A single turn carries every row of the set below to another of its rows. Some are shown first; where does it send the rows asked next?
Q_172: [  3  20  -6   7 -17 -37  28  16  -7  33   1 -22 -19  -7 -23   0  -6   9
  12]
Q_743: [ -4  27 -18 -20 -23 -17   3  16 -10  23 -10 -22 -27  -2 -16   7  13  16
   2]
Q_738: [  8  24 -15 -24 -27 -29  -6  21  -7  25  -1 -20 -29   3 -16  13   7  17
  -5]
Q_721: [ 11  22 -26   0   0 -21   4   6  -2   7  -8  11   0  23 -22  11  -2   7
   1]
Q_516: [ 15  47  -4  -6 -13 -23   8   3 -11  -2  -4  -3 -26  13 -13  13 -24  16
 -17]
Q_565: [ -2  19 -30   1   0 -19  12   6  -6   4  -4   5   0  23 -22   9  -6   7
  -7]
Q_318: [  2  20 -29  -2  -2 -24   9   7  -5   4   2   6   0  25 -21  12 -10   8
 -12]
Q_159: [ 15  -1  -1   4  -7  -4   5  10   2  21 -11  -1 -36   6  -6   4  -9  15
   0]
Q_430: [ 23  25  -4   6 -16 -26  14 -11  -8  15   1  10 -20   9 -21  24  18   2
   3]
Q_733: [ 10  19  -7  -5   0 -14   6  -6 -23  49  12 -24 -24   5 -14   5   5  20
  -1]
Q_985: [-11  21  -8   6 -19 -26  21 -10 -18   7  11  -1 -18  11 -14  22   4   4
 -24]
Q_259: [ 20  15  -7  -6  -1 -16  10  -1 -24  48  18 -26 -24   7 -15   8  -1  19
  -4]
Q_533: [  8  16  -7  -5   0 -19   3   2 -21  47  15 -31 -27   7 -13   7   0  18
 -10]
Q_785: [-14  23 -10   8 -17 -28  14  -7 -14   6   6  -4 -20   9 -15  21   6   3
 -23]
Q_518: [ 16  12 -15  12 -10 -29  29  11 -11   1   9 -19 -22   4 -20  17   9  -9
  -3]
Q_95: [  2  25 -22 -22 -21  -7  20  10 -19  23  -6 -20 -23  -4 -18   4  14  16
  11]
Q_91: [ 14  15 -30   1   1 -26  11  16  -2   4  -2   0  -3  22 -23  10  -8   2
  -4]
Q_329: [ 14  16 -31   0   1 -20  18  11  -4   3   0   2  -1  21 -24  10  -7   3
   0]
Q_803: [ 11  -7  -7   1  -7   4  25   6 -10  19   0  -3 -30   6  -7   4 -17  15
  -6]
Q_323: [ 34  43  -5  -8 -10 -19  16   5 -13   0  -1  -3 -25  11 -17  13 -22  13
  -6]
Q_19: [ 14  17  -7  -3   2 -17   4   2 -19  48  12 -30 -27   4 -15   5   5  17
  -1]
Q_186: [  9  16 -10  -5   0 -12  13  -4 -25  47  17 -28 -23   5 -13   5   1  19
  -6]
Q_483: [ 24  24  -1   6 -17 -33   7  -8  -6  14   2   8 -22  11 -19  26  16   2
  -1]
Q_983: [ 26  -4  -2  -4 -10  -3  17   5  -8  25   2   8 -31  10  -8   8 -17  18
  -5]
Q_544: [ 14  16  -4   0 -23 -42  34  15 -13  35  17 -14 -17  -3 -25   5 -16  13
   2]
Q_349: [ 19  19 -17 -31 -29 -28   7  20 -14  25  12 -16 -26   6 -19  15  -4  18
 -14]
Q_240: [ 10  49  -7  -3  -9 -10  18  -4 -15  -2 -10  -3 -24   8 -13   9 -17  15
  -6]
Q_85: [  9  -2   0  -4 -13  -9   6   5  -6  23   1   6 -32  12  -4   9 -19  20
 -18]
Q_683: [ 24  46  -6   1  -7 -15  13   7  -7  -2 -14  -9 -28   6 -17   8 -13   9
   3]
Q_139: [ 13  23 -22 -29 -24  -6  28   1 -24  25   6  -9 -19  -1 -21  10   7  20
   6]
Q_399: [ 15  43  -9   1  -6 -21  13  16  -8  -7  -7 -19 -29   8 -14   7 -21   8
 -11]
Q_74: [ 15  17  -5  -6  -1 -19   2  -2 -22  49  16 -24 -25   8 -13   9  -1  21
  -8]
Q_831: [ 15  21 -19 -35 -29 -16  21   7 -24  26  15  -8 -20   5 -19  14  -4  22
 -10]
Q_269: [  1   1  -4   2  -9   4  13   0  -8  22 -11   4 -32   7  -3   3 -10  20
  -4]
Q_93: [ 10  -7  -4   2  -7  -8   6  18  -2  18  -3  -7 -36   9  -5   7 -17  14
 -14]
Q_629: [ -9  23  -5  -2 -26 -32  34  -3 -19  37  10  -7 -13  -2 -21   4 -13  19
  -3]
Q_38: [ 19  40 -11  -4  -9 -13  30   6 -17  -6  -1 -11 -23   8 -15   8 -24  10
  -9]
Q_102: [ 14  26   3  -2 -27 -46  13   6  -5  42   7  -2 -19   2 -23   9  -8  18
   4]
Q_251: [ 20  10 -14  10 -12 -32  29  10 -11   3  15 -16 -22   6 -21  20   4  -8
  -7]
Q_981: [ 15  21 -27  -3  -3 -21   8   4  -4   9  -2  14   0  25 -23  12  -5   8
  -2]
Q_221: [-14  26  -1   4 -24 -42  16   8  -7  37   4 -13 -21  -1 -19   3 -10  18
  -5]
Q_515: [  6  28   1   2 -22 -31  26  -2 -10  41  -2  -1 -17  -4 -25   4  -1  17
  19]

Q_533 moves to Q_19
Q_785 moves to Q_518
And these:
Q_515 moves to Q_629
Q_323 moves to Q_516
Q_349 moves to Q_738
Q_269 moves to Q_803
Q_981 moves to Q_318

A single turn carries every row of the set below to another of its rows. Some are shown first; where does it send the rows asked next?
Q_321: [  9   8  -8 -15  -4  -1 -10  -4   3  10  -7   6 -15  -7 -14  15 -14  -5
  -2 -19   8 -11 -13 -20   7 -22]
Q_759: [ 22  -6 -13  -5  18  -5   8 -21   2  -4   9  10  18   4  -6  37 -10 -12
 -13  -3 -11 -16 -15 -22   7  -1]
Q_810: [ 17  13 -19   1   9 -25   8 -29  13  -3 -10 -13 -14 -15  -8  20 -29  -4
   7   6  -5 -14 -11  10   4  -6]
Q_980: [  1  45   4  -9  -5  -1   1  -2   6  -5  -2   3   4 -13 -11  17 -20 -16
   5 -10   6  -6  -8 -18  10   3]
Q_118: [  7   9 -15  -5  27 -12   1 -10   7 -12  -9 -12  -4  -9 -28  13 -32 -32
  -6  17 -11   1 -20  -1   1   1]
Q_614: [ 11   8 -23 -15  21   2  13   4 -17  11   7   2   7 -35 -14  24 -13 -16
  19  12   7 -21  -7  -4  10  16]
Q_901: [ 18  12 -26   7   7  12   6  -9   0 -10  -8  -9  13 -24 -13   7  -6 -16
  24   5  10   3 -24 -13  13  -9]
Q_385: [ -3   7 -19   1  12  -2 -10   2   9  -8 -10   2 -14 -23 -16  31 -19 -14
  -2 -20  15 -29  -6  12  -4   3]
Q_485: [ -5  -1  -7  -6  -7  -9 -10   0  19 -21  11 -16   0 -12   2   4 -12   0
 -11   5  -3 -22 -15   8   3  13]
Q_209: [ 16  17   5 -13  16 -25   4  10   1  -9 -11  13   6 -11 -14  18   7 -19
   5   5  -9 -17  -5  14   0   3]
Q_278: [ 11  -7   6 -18  21  -5   9 -10  18   2  14   5  20 -25 -13  12 -29 -17
  -9  -3 -18 -16  -5 -14  20  -3]
Q_664: [ 14 -11 -14 -15  -9  15  10 -16   5 -15  -2  -1   7 -24  -6  25 -14 -28
  20  -6   1   0 -13   9  10  -6]
Q_824: [  6   2 -23 -19  19   6   4  -5   4  -6  -4 -11   1   6  -3   9 -19  -5
   1  21   4 -19 -11 -29  18  -3]
Q_937: [ 17   4  -8   0  14 -13  -6  13  -1   1  -1   7   7   1   9   2 -19  -6
  10 -16   6 -14  -9  -4  24 -15]
Q_35: [ 27   8   1 -17  20  16   1  -9  -3 -22  14   6   8 -20   6   8 -18 -14
   6 -12   7 -17   0   4  18  13]
Q_869: [  4   0  -9  -1  19  -7   5  12  16 -24  -1 -12  14  -5   0  -4 -19 -15
   6 -29  -4 -23 -21  -9   3   6]
Q_369: [ 10   6 -15  -7  -7 -18  13 -22   7   4   8 -14  -3 -24 -13  17 -34 -15
 -19 -11   5 -18  -9  -3  -3  18]
Q_571: [ 10 -10 -15 -12   4 -25  10  -9  19  -2 -12  -7   9 -31  -5   2  -3 -11
  21  13 -12  -9 -17  -5   0  11]
Q_671: [-11   0  -5 -20  10  14   2 -12  23 -19  -8  -3  13 -17 -26  26  -5  -8
  11  -1   8 -10   4   1  13   0]
Q_934: [ 30   8   8 -18  11  -8  -3 -10 -13  -9  -8 -14  17  -2 -17  16  -4  -1
  13 -16  -7  -9 -13   8  -6   6]
Q_397: [ 10 -12  -9 -10  14 -11  -7  -6  -3 -20   4 -11   1  11 -13  12 -16  -8
  -3 -13  11  -5  -5  21   1  17]
Q_284: [  5  14  -2   1   7 -16  -2   3  -3  -1  20 -11   9 -14 -22  26  -8 -14
   0 -14 -11  -9 -32 -17 -11  15]
Q_268: [ 15  -4 -18  -9   4  -3  19 -11   0   4   8  -2  18 -27 -23  28  15  -5
  -6   4   0 -27 -13 -13   2   0]
Q_783: [  6   9 -16 -11   0  -2 -13 -10  -3   4   0   2  10 -25  -5  15 -13  -5
 -16  18   6 -14  -9 -13  -1  31]
Q_43: [  7   6 -23   0  40  -3  13   4   6  -8   6   5 -10 -19 -18   5  -9 -15
  22 -15  10 -11 -16 -15   8   0]

Q_485 moves to Q_614
Q_385 moves to Q_571
Q_664 moves to Q_934
And these:
Q_369 moves to Q_901
Q_980 moves to Q_118

